In the data rows, the value 128 means zero.
Some points, one per row:
c(153, 168, 164, 180, 170, 150, 149, 152, 142, 145, 154, 141, 195, 145, 150, 149, 165, 182, 184, 172, 187, 171, 166, 159)
c(163, 160, 151, 158, 164, 149, 159, 152, 179, 187, 155, 194, 184, 165, 146, 159, 168, 154, 162, 169, 151, 146, 160, 172)
c(160, 156, 181, 156, 158, 149, 177, 168, 167, 165, 159, 144, 191, 144, 164, 142, 165, 148, 157, 154, 180, 171, 188, 159)
c(149, 152, 164, 153, 163, 150, 157, 180, 157, 161, 160, 147, 214, 152, 141, 168, 167, 171, 162, 176, 158, 198, 168, 155)
c(164, 159, 168, 188, 156, 159, 157, 154, 149, 167, 156, 146, 192, 143, 206, 201, 163, 167, 150, 156, 178, 155, 158, 163)
c(159, 161, 164, 185, 157, 159, 159, 154, 149, 181, 153, 140, 190, 153, 137, 143, 182, 163, 166, 159, 167, 161, 184, 156)
c(164, 164, 148, 150, 160, 148, 157, 152, 190, 178, 158, 178, 160, 185, 140, 152, 161, 155, 170, 160, 150, 145, 155, 186)
c(162, 161, 182, 152, 162, 154, 177, 173, 173, 163, 156, 144, 191, 141, 170, 143, 166, 148, 154, 154, 172, 178, 187, 157)
c(166, 146, 143, 148, 161, 207, 149, 148, 190, 135, 197, 180, 159, 160, 177, 153, 173, 161, 150, 149, 138, 152, 156, 164)
c(149, 181, 201, 186, 170, 157, 158, 161, 145, 156, 185, 149, 149, 160, 184, 154, 163, 197, 182, 147, 161, 167, 168, 167)
c(160, 154, 145, 155, 167, 148, 176, 172, 173, 160, 153, 145, 148, 147, 163, 147, 160, 146, 152, 155, 167, 170, 181, 154)
c(167, 161, 177, 151, 146, 147, 176, 164, 171, 191, 191, 151, 166, 186, 173, 255, 155, 179, 178, 146, 198, 154, 178, 146)
c(162, 181, 149, 150, 166, 148, 155, 177, 179, 143, 157, 176, 179, 144, 196, 176, 177, 152, 154, 168, 149, 168, 138, 181)
c(155, 171, 168, 154, 176, 255, 157, 154, 156, 160, 186, 197, 172, 180, 206, 209, 167, 184, 156, 155, 163, 184, 161, 167)
c(160, 152, 180, 150, 160, 166, 175, 170, 161, 189, 185, 149, 155, 170, 152, 215, 160, 184, 162, 152, 176, 161, 181, 159)
c(162, 159, 147, 151, 157, 166, 153, 151, 243, 175, 151, 186, 158, 170, 150, 175, 172, 151, 163, 172, 153, 149, 183, 157)
Then 24 other points, each followed by its number:
c(162, 150, 168, 176, 169, 220, 157, 151, 164, 176, 160, 145, 161, 191, 149, 150, 177, 188, 169, 154, 157, 147, 162, 183) 0
c(167, 156, 151, 154, 161, 155, 154, 151, 173, 146, 165, 184, 148, 179, 175, 149, 149, 145, 159, 174, 157, 164, 157, 178) 1
c(165, 167, 150, 153, 159, 150, 176, 153, 161, 145, 165, 182, 177, 168, 147, 160, 153, 150, 153, 176, 155, 157, 151, 183) 2
c(163, 159, 147, 181, 165, 148, 156, 168, 191, 144, 154, 198, 152, 174, 168, 161, 180, 179, 155, 158, 171, 167, 165, 159) 3
c(148, 154, 218, 157, 164, 149, 181, 167, 164, 159, 153, 146, 142, 145, 165, 140, 168, 154, 152, 165, 165, 171, 194, 144) 4
c(153, 166, 154, 173, 170, 161, 158, 156, 167, 198, 160, 195, 186, 165, 152, 145, 175, 161, 159, 166, 148, 147, 154, 183) 5
c(163, 160, 151, 156, 159, 149, 156, 152, 167, 144, 165, 196, 159, 178, 188, 152, 187, 151, 166, 168, 155, 158, 151, 182) 6
c(163, 158, 151, 165, 161, 146, 156, 153, 172, 144, 178, 193, 147, 162, 150, 172, 172, 158, 169, 171, 150, 148, 153, 179) 7
c(145, 175, 159, 167, 143, 147, 172, 160, 145, 175, 149, 197, 135, 165, 141, 160, 161, 229, 162, 149, 199, 153, 182, 142) 8
c(159, 150, 176, 187, 162, 175, 156, 175, 160, 169, 183, 147, 151, 169, 211, 174, 149, 186, 151, 149, 170, 146, 174, 162) 9
c(162, 171, 155, 160, 162, 178, 159, 183, 169, 170, 152, 153, 170, 179, 161, 195, 160, 154, 155, 174, 157, 175, 143, 178) 10
c(159, 153, 177, 153, 168, 143, 150, 169, 173, 146, 166, 142, 181, 149, 175, 149, 160, 149, 151, 144, 176, 162, 207, 157) 11
c(157, 157, 151, 154, 161, 242, 157, 152, 151, 191, 163, 178, 159, 164, 174, 160, 150, 155, 178, 171, 154, 156, 161, 152) 12
c(164, 169, 150, 152, 166, 158, 174, 152, 155, 144, 154, 173, 173, 169, 174, 197, 152, 151, 151, 187, 158, 150, 140, 166) 13
c(165, 160, 185, 151, 168, 157, 156, 174, 163, 159, 154, 146, 185, 147, 151, 142, 160, 146, 156, 153, 172, 169, 220, 151) 14
c(166, 200, 146, 150, 155, 234, 174, 176, 157, 148, 160, 165, 175, 172, 228, 182, 172, 151, 185, 186, 156, 150, 144, 182) 15
c(163, 175, 151, 158, 152, 140, 178, 181, 187, 163, 152, 181, 190, 161, 172, 214, 153, 158, 173, 182, 159, 144, 137, 222) 16
c(166, 161, 149, 165, 166, 157, 156, 152, 175, 145, 181, 195, 144, 162, 147, 161, 173, 155, 168, 168, 148, 148, 152, 182) 17
c(160, 157, 172, 167, 174, 201, 160, 186, 168, 185, 177, 143, 172, 192, 150, 138, 179, 184, 176, 152, 164, 211, 148, 170) 18
c(172, 164, 180, 175, 167, 194, 159, 156, 185, 167, 167, 193, 168, 150, 162, 187, 165, 179, 190, 149, 144, 168, 148, 156) 19
c(169, 159, 145, 165, 174, 164, 157, 168, 165, 144, 162, 193, 144, 165, 168, 175, 152, 204, 161, 164, 163, 171, 173, 149) 20
c(152, 154, 205, 149, 157, 163, 177, 170, 172, 188, 173, 144, 147, 162, 159, 255, 160, 197, 155, 156, 186, 158, 206, 154) 21
c(164, 160, 151, 157, 170, 152, 157, 150, 177, 189, 161, 184, 174, 166, 143, 165, 178, 161, 166, 170, 149, 148, 151, 182) 22
c(160, 158, 150, 157, 164, 151, 158, 154, 175, 174, 157, 190, 160, 164, 144, 147, 169, 158, 166, 159, 149, 147, 160, 182) 23
Which two of these numbered points are nearest to each point below, looking only along the 4 directions in which the first points spread most? Their numbers follow each, nearest first.
c(195, 159, 162, 157, 169, 134, 182, 163, 199, 155, 144, 144, 150, 255, 161, 157, 165, 152, 166, 166, 149, 197, 201, 139) > 22 23
c(169, 172, 152, 154, 165, 149, 174, 177, 157, 157, 150, 172, 145, 166, 164, 194, 148, 150, 173, 193, 164, 151, 142, 174) > 10 13
c(187, 181, 151, 151, 149, 141, 184, 185, 137, 150, 164, 169, 185, 170, 155, 176, 160, 149, 152, 245, 160, 152, 158, 155) > 11 13
c(151, 164, 144, 140, 158, 148, 162, 174, 162, 152, 163, 173, 165, 157, 144, 136, 149, 176, 170, 152, 153, 152, 138, 138) > 5 2
c(156, 182, 168, 210, 153, 182, 158, 148, 154, 182, 185, 218, 172, 176, 195, 177, 174, 154, 165, 154, 177, 191, 165, 163) > 19 9
c(159, 155, 177, 199, 163, 166, 179, 176, 155, 168, 182, 143, 146, 181, 140, 185, 154, 188, 175, 153, 183, 154, 171, 150) > 8 9
c(171, 155, 148, 152, 168, 158, 153, 152, 181, 145, 161, 185, 148, 173, 184, 150, 151, 143, 162, 184, 160, 159, 156, 167) > 1 6
c(159, 147, 172, 158, 173, 153, 172, 171, 157, 198, 190, 149, 164, 161, 147, 255, 152, 180, 171, 153, 164, 153, 188, 162) > 21 9
c(162, 152, 167, 180, 168, 187, 182, 177, 156, 163, 180, 143, 144, 175, 141, 173, 153, 192, 175, 151, 185, 146, 194, 151) > 8 18
c(161, 150, 177, 186, 167, 177, 156, 176, 156, 165, 178, 149, 147, 184, 199, 176, 147, 183, 158, 146, 171, 189, 177, 154) > 9 20
c(162, 151, 167, 161, 167, 199, 158, 151, 159, 171, 176, 149, 156, 200, 148, 199, 180, 180, 154, 158, 161, 183, 151, 176) > 19 20
c(176, 180, 152, 158, 165, 255, 169, 174, 168, 144, 155, 170, 163, 190, 196, 187, 168, 142, 150, 213, 169, 156, 146, 164) > 15 12
c(168, 169, 170, 167, 161, 180, 163, 155, 171, 172, 151, 150, 197, 187, 183, 147, 161, 191, 175, 146, 153, 160, 147, 155) > 20 18
c(163, 177, 170, 165, 174, 225, 158, 175, 161, 153, 172, 154, 186, 143, 158, 142, 149, 184, 174, 158, 158, 195, 156, 178) > 18 12
c(163, 152, 180, 151, 173, 157, 179, 177, 181, 185, 172, 139, 163, 168, 145, 203, 163, 193, 154, 151, 190, 173, 168, 157) > 8 21
c(166, 160, 149, 160, 170, 255, 156, 152, 162, 142, 160, 200, 185, 176, 141, 162, 149, 150, 162, 178, 156, 157, 148, 175) > 12 19
c(157, 154, 147, 153, 169, 255, 154, 170, 185, 158, 190, 143, 147, 156, 155, 145, 154, 144, 155, 155, 171, 167, 183, 154) > 12 19
c(147, 175, 158, 156, 220, 141, 158, 173, 145, 145, 148, 143, 199, 183, 145, 255, 154, 227, 160, 190, 214, 183, 209, 138) > 21 9
